In the data rows, the value 128 means zero.
Here are some numbered points:
tensor([116, 109, 146,  96, 142, 155, 143,  92, 142, 172, 107, 118,  94, 154,  99,  82, 139, 152,
        196,  98, 120, 147,  50, 109]) 0
tensor([152,  81, 144, 131, 134, 101, 117, 160, 124, 101,  61, 163, 104, 146, 143,  61, 101, 112,
        166, 149, 151, 100, 125, 163]) 1
tensor([188,  77, 156, 113, 133, 137, 134, 183, 114, 110,  66, 202, 113,  92,  60,  79, 115, 123,
        206, 114, 151, 143, 115,  92]) 2
tensor([124,  69,  93, 178,  78, 117, 184,  81, 121, 156, 100,  96,  23, 103, 132,  84, 117, 149,
        183, 172,  99, 118, 138, 146]) 3
tensor([127,  64,  92, 163,  95, 121, 190, 100, 123, 154,  97,  81,  28, 109, 103,  68, 140, 156,
        194, 167,  88, 131, 121, 158]) 4
tensor([121, 109, 117, 128, 109, 110, 102, 142,  84,  86, 133, 116,  88, 103, 108, 144, 106,  89,
        180,  81, 130, 177, 106, 129]) 5
tensor([129, 169, 150, 145, 162,  80, 124, 142, 168, 134, 121, 167, 146, 202, 104, 143, 118, 118,
        121, 168, 156,  88, 183, 172]) 6
tensor([110, 171, 185, 130, 124, 135, 110,  97, 144, 107, 101, 173, 120,  71, 100, 164, 142, 132,
        177, 158, 134, 147, 152, 107]) 7
tensor([138, 141,  85, 117, 139, 112, 131, 137, 143, 122, 124, 110, 137,  95, 100, 128, 123, 128,
        222, 192, 102, 146, 148, 164]) 8
tensor([114, 116, 128, 139, 130, 154, 133, 132, 133, 156, 119, 124, 153, 147, 138, 105, 142, 124,
        166, 125, 147,  90, 128, 136]) 9
tensor([ 36, 116, 141, 119, 158, 126, 105, 148, 109,  93,  70, 106, 135, 141, 123,  84, 175, 140,
        159, 152, 128,  94,  98, 108]) 10
tensor([ 95, 138,  56, 213, 157, 142, 145, 112, 156, 177, 174,  73, 104, 115, 113, 102, 146,  57,
        147, 102, 155,  88, 151, 141]) 11
tensor([ 79, 135,  92, 143,  84,  88, 122, 103,  86, 129, 133, 110, 162,  82, 128, 148, 115, 120,
        108, 207, 130,  99, 116,  73]) 12
tensor([110, 140, 110, 141,  83, 120, 172, 121, 128, 155, 151,  82, 130, 121, 135, 137, 140, 198,
        179, 165,  84, 129, 126, 157]) 13
tensor([144, 195, 159, 132,  90, 104,  61, 114, 138, 113, 110, 124, 130,  98, 119, 171, 104, 144,
        136, 154, 128, 126, 115, 154]) 14
tensor([152, 176, 106, 149, 121, 138, 109, 199, 111, 135, 184,  96, 199, 103, 138, 140, 117, 156,
        120, 137, 138, 138, 208, 156]) 15
tensor([170, 154, 129, 152, 178, 127, 126, 145, 182, 104, 122, 171, 120, 181,  77, 177, 159, 131,
        108,  88, 138, 154, 129, 136]) 16
tensor([164, 186, 141, 150, 123,  89, 139,  82, 165, 101, 163, 162, 138, 137, 107, 197, 118, 131,
        121, 135, 137, 165, 106, 135]) 17
tensor([138, 110, 106, 129, 195, 196, 135, 138, 148, 141, 153, 119,  79, 159, 129, 104, 111, 172,
        117,  76, 166, 196, 201,  95]) 18
tensor([163, 128, 164, 109, 157, 133, 122, 135, 116, 157, 166, 153, 134, 176, 100, 128,  99,  62,
        141,  42, 183, 152, 134, 139]) 19
tensor([ 65, 107, 116, 117,  95,  96, 121, 142,  88, 145, 116, 102, 173, 152, 157, 111, 136, 142,
        112, 134, 107,  86,  49, 107]) 20
tensor([143, 113, 124, 118, 128, 105, 118, 152, 108, 135, 134, 113, 108, 159, 118,  91,  85, 135,
        134, 109, 151, 145, 112, 140]) 21
tensor([156, 126,  95, 132, 111, 104, 184, 111, 145, 171, 142, 145, 155, 120,  28, 157, 148,  97,
        139, 190, 115,  88, 125, 101]) 22
tensor([ 58, 159, 132, 161, 138, 110, 112, 116, 122, 178, 132, 104, 109, 131, 148, 136, 142, 118,
         91, 110, 106, 117, 132, 139]) 23
tensor([ 96, 129, 115, 166, 132, 171, 152, 120, 138, 170, 139, 101,  84, 113, 134, 137, 141, 155,
        192, 124, 110, 157, 217, 158]) 24
tensor([168, 142, 134, 150, 157, 162, 101, 108, 185, 100,  97, 140, 110, 124,  93, 116, 148,  79,
        150, 147, 174,  72, 163, 162]) 25
tensor([134,  98,  67,  98, 120, 124, 134, 129, 120, 107, 157, 119, 176, 111, 192, 119,  92, 129,
        130, 150, 133, 129,  95, 101]) 26
tensor([172, 163, 169, 152, 104, 119, 134,  90, 178, 128, 125, 144, 105,  94, 131, 146, 135, 113,
        145,  95, 119, 118,  59, 176]) 27
tensor([153, 176,  97,  96, 182, 122,  85, 137, 179, 114, 142, 132, 141, 135, 140, 140,  94, 173,
         57, 175, 128, 162, 161, 118]) 28
tensor([141, 201, 171, 196,  99, 111, 138,  36, 151, 126, 174, 132, 107, 125, 130, 189, 125, 128,
        102, 105, 163, 165, 107, 142]) 29
tensor([165, 155, 154, 177, 117, 151, 147, 119, 151, 146, 130, 164, 159, 141, 123, 163, 166, 112,
         25, 136, 137,  78, 196, 135]) 30
tensor([144,  43, 141, 113,  60,  93, 143, 154,  56, 107,  94, 165, 119,  72, 205,  73,  61, 109,
        128, 165, 130, 101, 136, 111]) 31
tensor([117, 122, 114, 125, 111, 114,  99, 136,  92,  91, 137, 117,  92, 103, 110, 163, 109,  83,
        176,  76, 133, 171, 106, 127]) 32
tensor([158, 149, 178, 121, 176, 126, 143, 192, 144, 137, 101, 195, 153, 166,  51, 131, 154, 168,
         86, 148, 131, 134, 202, 111]) 33
Which three points above are nearest to each new point? Their numbers follow each, nearest first.
tensor([134,  86,  98, 118, 117, 106, 154, 147, 110, 106, 150, 143, 181, 134, 202,  97,  93, 113,
        116, 147, 150,  99, 108, 113]) : 26 9 20
tensor([142, 163, 128, 174, 125, 144, 123, 122, 149, 137, 156, 149, 169, 134, 133, 179, 143, 108,
         48, 130, 157,  93, 183, 122]) : 30 6 23
tensor([135, 116, 122, 134, 119, 101, 124, 132, 114, 136, 132, 116, 103, 153, 129,  89,  82, 139,
        140, 127, 156, 133, 116, 136]) : 21 9 1
tensor([124,  79,  77, 143, 146, 130, 193, 123, 130, 155, 141,  92, 130, 162, 103,  81, 163, 100,
        148, 149, 127,  80, 130, 134]) : 9 11 22
tensor([151, 217, 162, 192, 107, 108, 125,  32, 164, 114, 180, 124, 110, 112, 128, 200, 136, 131,
        100, 118, 147, 177, 124, 162]) : 29 17 27
tensor([124,  82,  78, 129, 150, 141, 182, 139, 132, 143, 132,  89, 120, 144,  95,  77, 161, 109,
        148, 136, 118, 100, 119, 128]) : 9 21 11
tensor([179,  92, 169, 107, 134, 129, 136, 168, 122, 119,  77, 202, 112, 103,  57,  95, 113, 124,
        200, 113, 151, 152, 113,  95]) : 2 1 21
tensor([ 21, 121, 149, 125, 162, 110,  99, 149,  98,  94,  77, 117, 151, 133, 131,  86, 173, 134,
        159, 142, 132, 106,  71, 102]) : 10 20 9
tensor([137, 183, 115, 136, 150, 124, 122, 132, 160,  80, 161, 131, 184, 106, 130, 185, 160, 124,
        141, 123, 121, 151, 115, 139]) : 17 16 14
tensor([100, 114, 115, 158, 115, 147, 140, 131, 119, 162, 123, 124, 140, 142, 125, 116, 135, 119,
        157, 121, 137,  89, 149, 121]) : 9 23 21
tensor([109, 136,  92, 145,  99, 128, 156, 127, 131, 149, 143,  82, 132, 124, 136, 137, 143, 189,
        154, 161,  81, 130, 130, 144]) : 13 8 9
tensor([105, 101, 151, 104, 156, 175, 125,  85, 137, 175, 109, 115, 126, 149, 147,  44, 132, 124,
        208,  84, 159, 125,  45, 118]) : 0 9 21
tensor([156,  59, 151, 125,  64,  99, 142, 132,  69, 104,  97, 167, 126,  70, 200,  69,  69, 105,
        139, 147, 147, 104, 102, 114]) : 31 1 26
tensor([162,  42, 133, 114,  56,  98, 145, 155,  61,  97, 101, 171, 131,  60, 194,  76,  72,  91,
        131, 154, 131, 108, 125, 110]) : 31 1 26
tensor([138,  62,  87, 102,  99, 138, 158, 132, 101, 120, 155, 117, 162, 127, 203, 104,  93, 115,
        137, 119, 135, 110,  99, 114]) : 26 9 21
tensor([155, 148, 202, 117, 136, 139, 111, 102, 128, 170, 155, 166, 131, 180, 111, 133,  99,  52,
        134,  37, 193, 127, 120, 146]) : 19 21 9
tensor([100, 108, 144, 136, 110,  98, 156,  75, 129, 167, 117, 165, 126, 195, 119, 154, 128,  61,
        148, 134, 145,  76, 119, 133]) : 9 6 23
tensor([145, 156, 157, 166, 119, 140, 140, 110, 147, 152, 132, 157, 169, 155, 128, 159, 154, 117,
         45, 144, 149,  73, 175, 133]) : 30 6 9
tensor([151,  35, 132, 108,  59, 101, 168, 146,  57, 106, 109, 161, 123,  66, 171,  84,  77,  99,
        152, 168, 126, 115, 139, 109]) : 31 1 26
tensor([ 52, 167, 155, 162, 119, 106, 116, 104, 120, 179, 128, 111, 137, 139, 144, 152, 165, 107,
         77, 121, 103,  90, 122, 143]) : 23 20 9
